In the rows, zero is written as 128.
One turn moves each row of this set onto another row. After a few examples, where does it send each row asked below?
ruk: | 103 |  96 | 131 | 169 | 112 | 105 | 143 | 149 | 121 | 116 | 134 | 164 | 131 | 105 | 131 |  69 |
tuz: | 124 | 108 | 127 |  80 | 117 | 153 | 126 | 104 |  95 | 127 | 169 | 120 | 156 | 117 | 115 | 136 |
bifa: | 113 |  92 | 137 | 103 |  85 | 157 | 113 | 121 |  93 | 121 | 150 | 105 | 162 | 130 | 132 | 135 |
Mutav: |  92 | 105 | 116 |  81 | 105 | 130 | 139 | 111 | 128 | 127 | 143 | 102 | 123 | 142 | 156 | 150 |
gepo: | 113 | 147 | 122 | 156 | 101 | 153 | 138 |  98 | 121 | 105 | 159 |  93 | 110 |  90 | 133 | 148 |
kar: | 179 | 139 | 122 | 146 | 149 | 102 |  92 | 132 | 132 | 140 | 142 | 143 | 121 | 159 | 115 | 153 |
Livor: | 150 |  97 | 161 | 134 | 137 |  90 | 125 | 138 | 140 | 146 | 118 | 154 |  86 | 151 | 122 | 170 |
vibab: | 113 | 121 | 136 |  82 | 114 | 157 | 112 | 105 |  97 | 111 | 169 | 131 | 105 | 117 | 127 | 138 |
feb: | 121 |  79 | 112 | 159 | 100 |  92 | 172 | 141 | 120 | 153 | 166 | 121 | 105 | 105 | 123 | 131 |
pemi: | 134 | 117 |  88 | 151 | 139 |  93 | 163 | 126 | 132 | 145 | 178 | 129 | 136 | 102 | 113 | 106 |
sused: | 127 | 129 | 103 | 134 |  80 | 138 | 146 | 109 |  93 | 143 | 148 | 122 |  88 | 109 | 141 | 163 |
Bisi: | 105 |  97 | 155 | 141 |  77 | 150 | 148 | 120 |  86 | 120 | 111 | 150 | 135 |  91 | 131 | 119 |
Mufat: | 132 | 125 |  77 | 175 | 109 | 100 | 129 | 144 | 124 | 136 | 165 | 121 | 141 | 125 | 138 |  95 |
tuza: | 118 | 121 | 137 | 167 | 151 | 104 | 129 | 141 | 167 | 108 |  97 |  99 | 122 | 141 | 114 | 171 |
lik: |  79 | 102 | 147 |  86 | 121 | 142 | 142 | 106 | 137 | 105 | 142 | 106 | 143 | 122 | 143 | 130 |
Fab: | 100 | 117 | 136 | 107 | 118 | 129 | 177 | 102 | 112 | 129 | 112 | 169 | 126 |  91 | 131 | 114 |
pemug: | 133 | 120 | 118 | 141 | 140 |  95 | 117 | 153 | 130 | 131 |  81 | 156 |  93 | 159 | 121 | 162 |
mivep: | 163 | 120 | 157 | 155 | 167 | 108 | 117 | 120 | 159 | 124 | 146 | 116 | 159 | 133 |  96 | 152 |
Morig: | 113 | 123 | 112 | 119 | 123 | 129 | 178 |  97 | 126 | 135 | 125 | 125 | 180 |  96 | 127 | 119 |
nobi: | 122 | 121 | 119 | 137 | 163 |  88 | 140 | 141 | 160 | 127 |  81 | 135 | 129 | 152 | 116 | 156 |
Laf: | 136 | 156 |  92 | 132 | 114 | 145 | 131 | 103 | 101 | 126 | 138 | 141 | 171 | 108 | 129 | 104 |
vasun: | 103 | 127 | 101 |  78 | 111 | 136 | 114 | 115 | 115 | 123 | 139 | 128 | 139 | 153 | 159 | 121 |
Nutor: | 123 |  94 | 163 | 175 | 135 | 116 | 125 | 150 | 144 | 108 |  89 | 110 | 151 | 129 |  97 | 160 |
vuzi: | 157 | 103 | 184 | 171 | 126 | 122 |  95 | 138 | 129 | 119 | 141 | 128 | 104 | 132 | 103 | 165 |
dodu: | 109 | 107 | 130 | 155 | 144 | 102 | 165 | 126 | 138 | 116 | 164 | 148 | 125 |  84 | 111 |  85 |
Rutam: |  91 | 115 | 143 | 112 | 104 | 159 | 107 | 114 | 124 |  93 | 151 |  95 | 155 | 127 | 142 | 124 |
muni: | 108 | 106 | 129 | 172 | 113 | 107 | 149 | 136 | 129 | 119 | 174 | 128 |  73 |  92 | 126 | 117 |
Zeru: | 154 | 113 | 142 | 174 | 147 | 126 | 109 | 144 | 126 | 113 | 113 | 114 | 170 | 126 |  80 | 156 |
nipas: | 105 | 173 |  98 | 144 | 114 | 141 | 125 | 103 | 132 | 101 | 132 | 125 | 124 | 114 | 155 | 110 |
fev: | 137 | 125 | 159 | 135 | 172 |  92 | 121 | 128 | 168 | 119 | 108 | 159 | 131 | 148 | 123 | 126 |
Subo: |  98 | 113 | 134 |  79 | 106 | 149 | 110 | 119 |  97 | 112 | 136 | 153 | 117 | 134 | 146 | 114 |
Dila: | 151 | 144 | 118 | 143 | 159 | 112 |  99 | 144 | 119 | 117 | 105 | 167 |  97 | 142 |  99 | 148 |
zalib: | 146 |  76 | 170 | 153 | 126 |  94 | 130 | 145 | 148 | 145 | 105 | 126 | 155 | 152 | 119 | 157 |
filig: | 115 | 125 | 113 | 191 | 103 | 117 | 115 | 147 | 123 | 105 | 165 | 128 | 104 | 109 | 135 |  91 |
vuvu: | 167 | 109 | 140 | 165 | 135 | 128 | 108 | 145 | 102 | 126 | 125 | 127 | 125 | 122 |  74 | 177 |
sevi: | 139 | 126 | 148 | 172 | 129 | 102 |  92 | 143 | 163 | 118 | 119 | 112 | 118 | 167 | 141 | 154 |
tufi: | 165 | 101 | 170 | 145 | 142 | 111 | 101 | 141 | 119 | 132 | 113 | 175 | 150 | 142 | 103 | 126 |
lopan: | 125 |  78 | 107 | 167 |  88 |  97 | 148 | 157 | 102 | 151 | 141 | 146 | 138 | 120 | 131 |  98 |
Vas: | 100 | 103 | 119 | 144 |  60 | 131 | 152 | 126 | 105 | 137 | 107 | 118 | 122 | 122 | 161 | 145 |
senu: | 160 | 113 | 145 | 140 | 155 | 120 | 115 | 141 | 102 | 125 | 110 | 170 | 116 | 122 |  74 | 155 |

senu goes to nobi
Morig goes to Laf
Now these:
tuz goes to vasun
muni goes to feb
sevi goes to vuzi

